128 stands for zero in the data rows.
Here are some points, one per row:
c(088, 112, 117, 140, 169, 125, 124, 106, 098, 177, 131, 115, 163, 073,
  141, 126, 081, 135, 063, 089, 182, 134, 157, 155, 156, 147, 142, 085,
  087, 060, 140, 117)
c(134, 182, 139, 069, 140, 101, 146, 205, 106, 146, 105, 163, 160, 182,
  101, 101, 139, 087, 141, 119, 194, 143, 107, 159, 102, 122, 091, 110,
  112, 079, 101, 169)
c(121, 134, 176, 051, 075, 108, 174, 102, 110, 149, 160, 151, 108, 151,
  196, 176, 108, 129, 118, 162, 114, 136, 132, 147, 088, 121, 090, 154,
  140, 157, 098, 129)
c(079, 167, 155, 148, 114, 127, 093, 149, 131, 194, 110, 152, 094, 104,
  156, 069, 102, 124, 128, 154, 118, 134, 123, 139, 157, 080, 107, 133,
  119, 178, 130, 120)
c(109, 108, 136, 096, 119, 183, 139, 161, 120, 072, 141, 081, 161, 070,
  096, 081, 126, 134, 181, 129, 151, 163, 163, 141, 122, 139, 095, 178,
  157, 114, 163, 091)
c(060, 120, 171, 145, 159, 132, 180, 097, 135, 111, 105, 091, 173, 121,
  093, 126, 193, 098, 067, 183, 140, 107, 132, 130, 092, 100, 101, 079,
  132, 169, 138, 154)
c(109, 094, 109, 176, 090, 167, 099, 150, 134, 185, 116, 159, 136, 110,
  130, 122, 140, 138, 126, 109, 135, 121, 092, 138, 093, 109, 123, 154,
  116, 133, 061, 120)
c(111, 100, 146, 083, 112, 095, 098, 065, 129, 159, 107, 168, 141, 124,
  076, 099, 111, 116, 171, 139, 144, 130, 120, 121, 069, 175, 162, 139,
  129, 102, 148, 143)
c(144, 080, 134, 127, 134, 154, 110, 113, 187, 156, 107, 072, 112, 189,
  117, 143, 133, 173, 100, 128, 159, 136, 178, 138, 089, 180, 139, 159,
  176, 139, 095, 143)
c(104, 122, 104, 167, 046, 108, 187, 124, 093, 140, 088, 105, 130, 102,
  145, 100, 116, 119, 096, 166, 143, 140, 106, 094, 124, 127, 173, 135,
  172, 128, 096, 102)
c(132, 112, 067, 090, 164, 163, 115, 122, 116, 129, 167, 122, 161, 144,
  159, 111, 207, 187, 142, 182, 119, 141, 105, 066, 143, 067, 141, 144,
  125, 090, 116, 148)
c(127, 130, 135, 166, 170, 120, 098, 098, 105, 119, 148, 098, 127, 086,
  098, 187, 108, 110, 177, 102, 145, 150, 114, 124, 095, 075, 112, 179,
  119, 148, 113, 183)
c(170, 083, 132, 175, 164, 150, 165, 140, 115, 134, 129, 139, 112, 155,
  125, 065, 084, 077, 179, 166, 143, 149, 133, 177, 128, 099, 195, 126,
  128, 133, 104, 150)
c(121, 152, 150, 157, 166, 105, 165, 137, 191, 138, 085, 101, 113, 154,
  182, 134, 093, 121, 174, 156, 136, 089, 192, 078, 103, 111, 117, 146,
  041, 107, 132, 124)
c(203, 193, 113, 123, 135, 183, 123, 099, 092, 116, 132, 161, 175, 074,
  190, 160, 136, 113, 122, 137, 111, 104, 166, 169, 094, 152, 170, 126,
  115, 129, 145, 125)
c(121, 141, 146, 113, 159, 118, 116, 136, 160, 091, 139, 186, 062, 090,
  111, 114, 191, 104, 153, 097, 111, 045, 127, 129, 102, 088, 171, 113,
  166, 102, 129, 085)
c(140, 135, 124, 138, 181, 100, 147, 175, 159, 155, 134, 142, 104, 099,
  137, 151, 109, 128, 083, 119, 121, 167, 055, 068, 073, 170, 134, 122,
  146, 114, 156, 108)
c(135, 119, 157, 141, 082, 135, 084, 158, 143, 067, 138, 162, 119, 127,
  126, 212, 133, 139, 105, 192, 205, 147, 165, 123, 151, 112, 178, 111,
  124, 103, 127, 104)
c(186, 114, 143, 133, 156, 104, 143, 127, 097, 149, 082, 117, 097, 134,
  137, 117, 162, 139, 099, 156, 076, 106, 134, 189, 143, 138, 074, 165,
  168, 073, 134, 116)
c(135, 165, 130, 157, 118, 178, 134, 101, 156, 118, 103, 117, 124, 148,
  181, 107, 107, 186, 117, 121, 141, 134, 070, 134, 109, 114, 151, 113,
  162, 117, 178, 205)
c(152, 144, 169, 184, 093, 099, 076, 121, 082, 099, 122, 161, 137, 155,
  106, 114, 107, 130, 101, 091, 116, 119, 156, 071, 143, 074, 085, 154,
  148, 098, 183, 171)
c(188, 147, 093, 091, 137, 076, 153, 103, 091, 087, 162, 089, 117, 127,
  147, 092, 124, 117, 124, 112, 180, 131, 108, 086, 163, 127, 142, 134,
  110, 167, 114, 130)
c(089, 156, 078, 094, 146, 091, 082, 084, 134, 141, 100, 080, 084, 157,
  139, 147, 120, 130, 153, 113, 166, 136, 141, 170, 180, 093, 135, 135,
  188, 132, 172, 077)
c(148, 073, 099, 115, 172, 133, 101, 074, 139, 065, 120, 191, 117, 135,
  122, 131, 080, 129, 099, 161, 145, 132, 074, 123, 132, 129, 041, 104,
  109, 143, 107, 086)
c(141, 111, 068, 119, 116, 120, 102, 152, 116, 159, 115, 101, 085, 109,
  134, 138, 162, 051, 115, 118, 112, 168, 180, 081, 087, 147, 135, 081,
  136, 167, 138, 161)
c(126, 087, 201, 062, 154, 110, 109, 181, 133, 113, 110, 120, 154, 074,
  151, 115, 089, 164, 142, 143, 093, 101, 107, 113, 152, 143, 159, 132,
  138, 163, 165, 136)
c(056, 091, 083, 139, 128, 082, 127, 115, 070, 069, 151, 117, 115, 157,
  133, 140, 094, 131, 142, 125, 059, 088, 128, 167, 113, 150, 163, 102,
  137, 110, 110, 169)
c(158, 140, 148, 138, 134, 119, 042, 121, 149, 154, 129, 100, 170, 133,
  129, 121, 154, 089, 147, 162, 113, 113, 078, 160, 167, 153, 118, 077,
  109, 173, 145, 139)
c(145, 170, 154, 140, 166, 114, 147, 095, 152, 136, 165, 172, 151, 153,
  087, 095, 110, 160, 124, 134, 113, 130, 187, 083, 181, 160, 146, 093,
  177, 147, 083, 124)
c(074, 172, 106, 144, 142, 151, 152, 114, 105, 129, 092, 184, 170, 195,
  118, 133, 152, 126, 130, 094, 130, 147, 114, 120, 104, 168, 145, 171,
  115, 194, 161, 079)
c(115, 138, 122, 095, 134, 155, 075, 144, 139, 095, 072, 115, 174, 129,
  153, 132, 118, 116, 128, 099, 049, 167, 158, 105, 149, 110, 121, 106,
  147, 110, 038, 103)
c(130, 176, 141, 160, 125, 143, 115, 146, 100, 073, 123, 092, 097, 104,
  142, 124, 143, 106, 138, 107, 165, 075, 104, 111, 157, 213, 089, 165,
  150, 123, 076, 134)
c(144, 202, 158, 115, 118, 116, 119, 078, 148, 126, 144, 088, 089, 099,
  050, 127, 133, 173, 115, 113, 092, 159, 098, 150, 119, 101, 154, 143,
  065, 120, 086, 120)
c(148, 155, 071, 120, 108, 119, 122, 182, 181, 124, 207, 119, 164, 131,
  103, 120, 078, 126, 073, 122, 138, 063, 152, 160, 096, 083, 107, 140,
  150, 162, 140, 116)
c(120, 128, 114, 088, 124, 181, 180, 142, 121, 162, 107, 133, 118, 108,
  078, 217, 096, 133, 174, 110, 131, 071, 105, 111, 205, 118, 116, 094,
  140, 134, 113, 178)
c(166, 067, 114, 109, 061, 108, 170, 093, 192, 101, 058, 138, 147, 124,
  135, 112, 149, 107, 100, 054, 128, 137, 124, 148, 148, 112, 140, 133,
  092, 133, 147, 145)
c(094, 091, 134, 140, 142, 110, 126, 142, 120, 138, 167, 185, 095, 106,
  176, 098, 191, 190, 130, 087, 166, 133, 170, 145, 135, 153, 112, 130,
  082, 171, 113, 175)
c(084, 111, 162, 132, 124, 158, 157, 102, 184, 150, 218, 134, 132, 149,
  165, 127, 140, 033, 107, 107, 105, 167, 108, 123, 172, 140, 131, 177,
  138, 073, 143, 137)
c(122, 135, 143, 146, 129, 163, 171, 163, 122, 091, 126, 112, 060, 150,
  124, 140, 124, 153, 129, 097, 103, 216, 132, 165, 123, 130, 116, 054,
  130, 144, 160, 112)
c(164, 086, 146, 158, 107, 129, 166, 109, 103, 183, 148, 110, 144, 135,
  127, 147, 145, 141, 189, 079, 131, 116, 126, 104, 100, 107, 091, 079,
  156, 133, 142, 040)
c(147, 125, 140, 171, 129, 031, 126, 187, 133, 127, 153, 123, 198, 146,
  125, 173, 162, 165, 160, 129, 110, 140, 104, 157, 158, 143, 154, 154,
  118, 123, 125, 116)
c(151, 101, 121, 103, 146, 177, 125, 169, 069, 137, 117, 126, 093, 165,
  072, 153, 123, 124, 070, 142, 092, 100, 129, 113, 169, 119, 174, 186,
  083, 143, 154, 101)
c(111, 120, 137, 133, 063, 170, 106, 121, 106, 136, 164, 080, 123, 177,
  135, 094, 125, 130, 136, 128, 113, 096, 119, 115, 103, 163, 113, 076,
  060, 096, 145, 096)
c(132, 145, 046, 141, 083, 122, 144, 126, 166, 135, 134, 161, 126, 077,
  084, 138, 129, 151, 165, 196, 094, 151, 159, 132, 144, 170, 084, 141,
  120, 099, 169, 147)
There is one direction along which these points spread out most. Where along it does each point below lie, from 0 to 99? 50 is the average, and the first point above lies past it. One standard deviation of the points above along it is 16.
c(121, 134, 176, 051, 075, 108, 174, 102, 110, 149, 160, 151, 108, 151,
  196, 176, 108, 129, 118, 162, 114, 136, 132, 147, 088, 121, 090, 154,
  140, 157, 098, 129) --> 64
c(166, 067, 114, 109, 061, 108, 170, 093, 192, 101, 058, 138, 147, 124,
  135, 112, 149, 107, 100, 054, 128, 137, 124, 148, 148, 112, 140, 133,
  092, 133, 147, 145) --> 73
c(158, 140, 148, 138, 134, 119, 042, 121, 149, 154, 129, 100, 170, 133,
  129, 121, 154, 089, 147, 162, 113, 113, 078, 160, 167, 153, 118, 077,
  109, 173, 145, 139) --> 38
c(126, 087, 201, 062, 154, 110, 109, 181, 133, 113, 110, 120, 154, 074,
  151, 115, 089, 164, 142, 143, 093, 101, 107, 113, 152, 143, 159, 132,
  138, 163, 165, 136) --> 26
c(074, 172, 106, 144, 142, 151, 152, 114, 105, 129, 092, 184, 170, 195,
  118, 133, 152, 126, 130, 094, 130, 147, 114, 120, 104, 168, 145, 171,
  115, 194, 161, 079) --> 70
c(130, 176, 141, 160, 125, 143, 115, 146, 100, 073, 123, 092, 097, 104,
  142, 124, 143, 106, 138, 107, 165, 075, 104, 111, 157, 213, 089, 165,
  150, 123, 076, 134) --> 33
c(164, 086, 146, 158, 107, 129, 166, 109, 103, 183, 148, 110, 144, 135,
  127, 147, 145, 141, 189, 079, 131, 116, 126, 104, 100, 107, 091, 079,
  156, 133, 142, 040) --> 68
c(148, 155, 071, 120, 108, 119, 122, 182, 181, 124, 207, 119, 164, 131,
  103, 120, 078, 126, 073, 122, 138, 063, 152, 160, 096, 083, 107, 140,
  150, 162, 140, 116) --> 35
c(141, 111, 068, 119, 116, 120, 102, 152, 116, 159, 115, 101, 085, 109,
  134, 138, 162, 051, 115, 118, 112, 168, 180, 081, 087, 147, 135, 081,
  136, 167, 138, 161) --> 71
c(134, 182, 139, 069, 140, 101, 146, 205, 106, 146, 105, 163, 160, 182,
  101, 101, 139, 087, 141, 119, 194, 143, 107, 159, 102, 122, 091, 110,
  112, 079, 101, 169) --> 52
c(132, 145, 046, 141, 083, 122, 144, 126, 166, 135, 134, 161, 126, 077,
  084, 138, 129, 151, 165, 196, 094, 151, 159, 132, 144, 170, 084, 141,
  120, 099, 169, 147) --> 41
